Each path below is one point turned by a fixed rotation once a step. After each direction that follows a path, write how fast that rotation turns it, in degrees each step (0 if it stays still).
Each turn is a multiple of 5 degrees from 10 to 175, or 0.
Each row of a path follows its step; steps can be skipped.
path 1
step 0: [  0  35  -6  -2  12  42   0  32  10  31  45 -28 -11  25  11   8   5 -16
  16 -23  16 -11 -17  26   2  14  -7  14   2  -9 -17  33  17]
step 1: [-10  16 -12 -18 -22  23  30 -26 -24   5  -1  31  37  22 -18  -4   6  13
  24 -52 -10  -6   1  24  28  11  -4  14  17  -9   8 -20 -21]
step 2: [-31  14 -15 -13  37  19  41  15  -2  -5  -4  18   3 -31  -1 -14  -1  -1
 -16   5   5   1 -43 -11  10  -6  21 -51   3  23  17 -12 -19]
step 3: [ 10  -6  11 -30  -2  -7 -25   4  -3 -10   8  -7 -17   9  12 -27  10 -11
 -48 -27  47   6 -13  11  13  45  32 -13   9   0 -22  20 -12]
step 4: [-20  -8 -11 -36 -36   7  -4  -4   1  22 -27  -3 -21  38   2  -2  -5  -8
  -2 -48 -30 -20  -3   0 -27  -2 -19 -22 -37   9  -3  28  -6]
step 5: [-40  21   3  -1  -3   2  16  25  -9  11   8   7  11  32  38  10  27 -17
  36  -3  -6  20 -15 -13 -28   4  19  -1  18  39 -28 -29   0]
step 6: [ -9   0 -45  44   2  30   3  20  -7   6  -8  -6   6   1  10  11  12  -1
 -18 -34  30 -48  -1  14   8  16  36   4  22 -12   0 -21   7]
step 8: [-13  11   4 -14 -22   3  15  10  -2  27  11   5  11  11 -25  -1  11  39
   8  -7  38  19 -14 -53  -1  -2  25 -25  -5   9  -9  29 -37]
step 9: [ -5  37 -21   9 -11 -11   5  28  -6 -15   8 -23  -3   4  20 -44   1 -14
   5 -36  20   1   2  26  -4 -19  -8 -39 -16 -23 -41   7 -13]
step 10: [-29 -25  -5  11  14  17 -22  -5  -4 -21 -14  20 -22   8  -1  -9  24  19
   5 -61 -29   8 -15  16   6   1 -20  13  14  35 -28  -8 -27]
step 11: [ -6 -35 -19   0  -5  14  31  13   3  -2   7 -16 -33  15  45  27  -4  18
  17  -9 -10  15 -26 -26  22  16  33 -36   5   2  19 -14   2]
Directions:
[-16  -5   8  11  -7   8  -3  -6   5   0  -4 -16   5  10  19  -1  -3  12
  -9   1  -9   6   1   5  -6   2   0   3   1   5   1   1  15]	60
[ -2  -9  17  -2   3   5   9   7   6  -8   1  -7   3   8  -9 -15  -3  -4
  11 -14  -1 -14  -5  -6   3  -4  17   0  -4   3  -4  -2   6]	0
[ -7  -6   5  -2  -7  -4  27   9   4   3   3  -6 -10  -7   3  -1  14   0
  -2  14   4   1   4  -6  -4  -4   1   0  16   5   2   3  -7]	120
[  6  -6  -2  24  -6  -4  -2   6   3  -1   5  -7 -10  -4  -8   4  -6   7
   1  -5 -12  14   5  -6   1  -6   8  -2  -5  -5 -13  -5 -14]	20
[ -1 -11  -4  -1   0  -6 -13   5  -5  -2  -6  -7 -13   0   8   4   7 -16
  13  -4  -8  -4   6 -12 -13  16  -1  -2   3   1   8  -7   3]	55
path 2
step 0: [ 16   5   6  -5  -9  10 -36  29  34 -19  -3  22   2 -22  13 -11 -10 -15
 -31  20  -1  -3   0  -9 -28  34  40  12  12  48  24 -37   2]
step 1: [ 19 -23  -3  19   1 -23  -8  16   2  27 -11  21 -28 -53   3 -28   6   7
  24  11  23 -39   6  -2  15  16   9  16 -27  24   5   5  53]
step 2: [-12  19  -1  14 -39 -17   0  15   7  11   8  38   1  40  20 -32  16  -5
  30 -14 -17 -38  -1   0   9 -13  22 -48  -8  20  10  29  24]
step 3: [ 15  41 -17 -22 -14  -9 -30  -4  11 -30   7   3  -2   3 -31  -3  30 -23
   4  20 -57 -21  35  14 -15  32   1   0 -15  20  13  16  -5]
step 4: [ -4  12  17  32   8  22 -28  -6  27  20  -7  11  -8 -37  -3   6 -20  -9
  14  43  -5 -60  14   1   0   0  16  15 -18  16  -2 -13 -46]
step 5: [-13 -10  17 -32  -3 -26  32 -39  29  17 -33  11 -13 -17   9 -37 -17 -17
  28  17   0 -22   4 -18   3 -13  24 -13 -11  27 -40  18  10]
step 6: [-24  11  14 -27  -1 -16  -3   3  -7  -8  18 -10  -3  50   0  -5  45   1
  25  29 -12 -28 -10  42   1   9   3  -3 -21  19 -55  -7  16]
step 7: [ -7  48 -18 -14  18   8 -16 -18  -9  41   2  -4   5   1 -30  41  -4 -19
 -20  30 -21 -13 -36  21   3   1 -13 -18 -32  25   0  19 -19]
step 8: [-27  -9 -13 -45   4  27 -19  -7  27  11 -25 -12  45 -15  31  12 -41  -5
  -4  39 -13 -20  -8 -11 -27 -17  21  11 -15   2   1 -18   4]
step 10: [-13  10   8  -4  13   7 -10  25 -23   0  17   3   0  32 -28 -15 -23   9
  -4 -31 -37 -28 -69  10  10 -30  -1 -14 -13   0 -30  10  19]
step 11: [ 18  30   4 -44  -6  59 -28   3  16   2   5  -5  17  19 -20  -2  -6 -38
 -42  -8  -9   3 -17 -28 -23  20 -17   7 -19   0   0   6  22]
Directions:
[ 12   9  -7   2  -5   0   1  -6  19  -8  -3  -1   6  10   1  -2 -20   5
   0   7   0   7   1   0  -3  -3   0 -12  14   1  -8   3  13]	130
[ -7   3  -8  10  -7 -10  -1   0  13  -8  -4   4 -13  -7   1 -10  17   2
  -9   7   3 -10   7   2   5  -6  -4  -7   7   9  14  -4   1]	20
[  0  23 -15  -1   1  -5   0   4  -2  -2  13   8  16   0 -12   0   3   0
 -10  -2   1  -4  -4 -10  -2   5  -4  10   5   2  -6  -7 -12]	95
[ -3  -7  10   1   9  10  10  -9  14 -11   0  -2  -9   8 -14  -9   2  -3
  -1   0  14  -3 -11  -2  -4  14  -2   1   1   3  -6   4 -14]	55
[  3  -8 -14   0  10  15   1   3  -3  -9   7 -11   4  -8   6   9  -2  -4
  -2  12  -5  -3   9  -7  -2   0   9  -7   8   7   6  14 -14]	85
[-10  -5   7  10  -6  11  -7  12   5  -3  10   4   8  16  13   1   0   8
   3   6   3 -11  -4   4  -3  -8   8  -1   3  -6  -2 -16  -8]	170
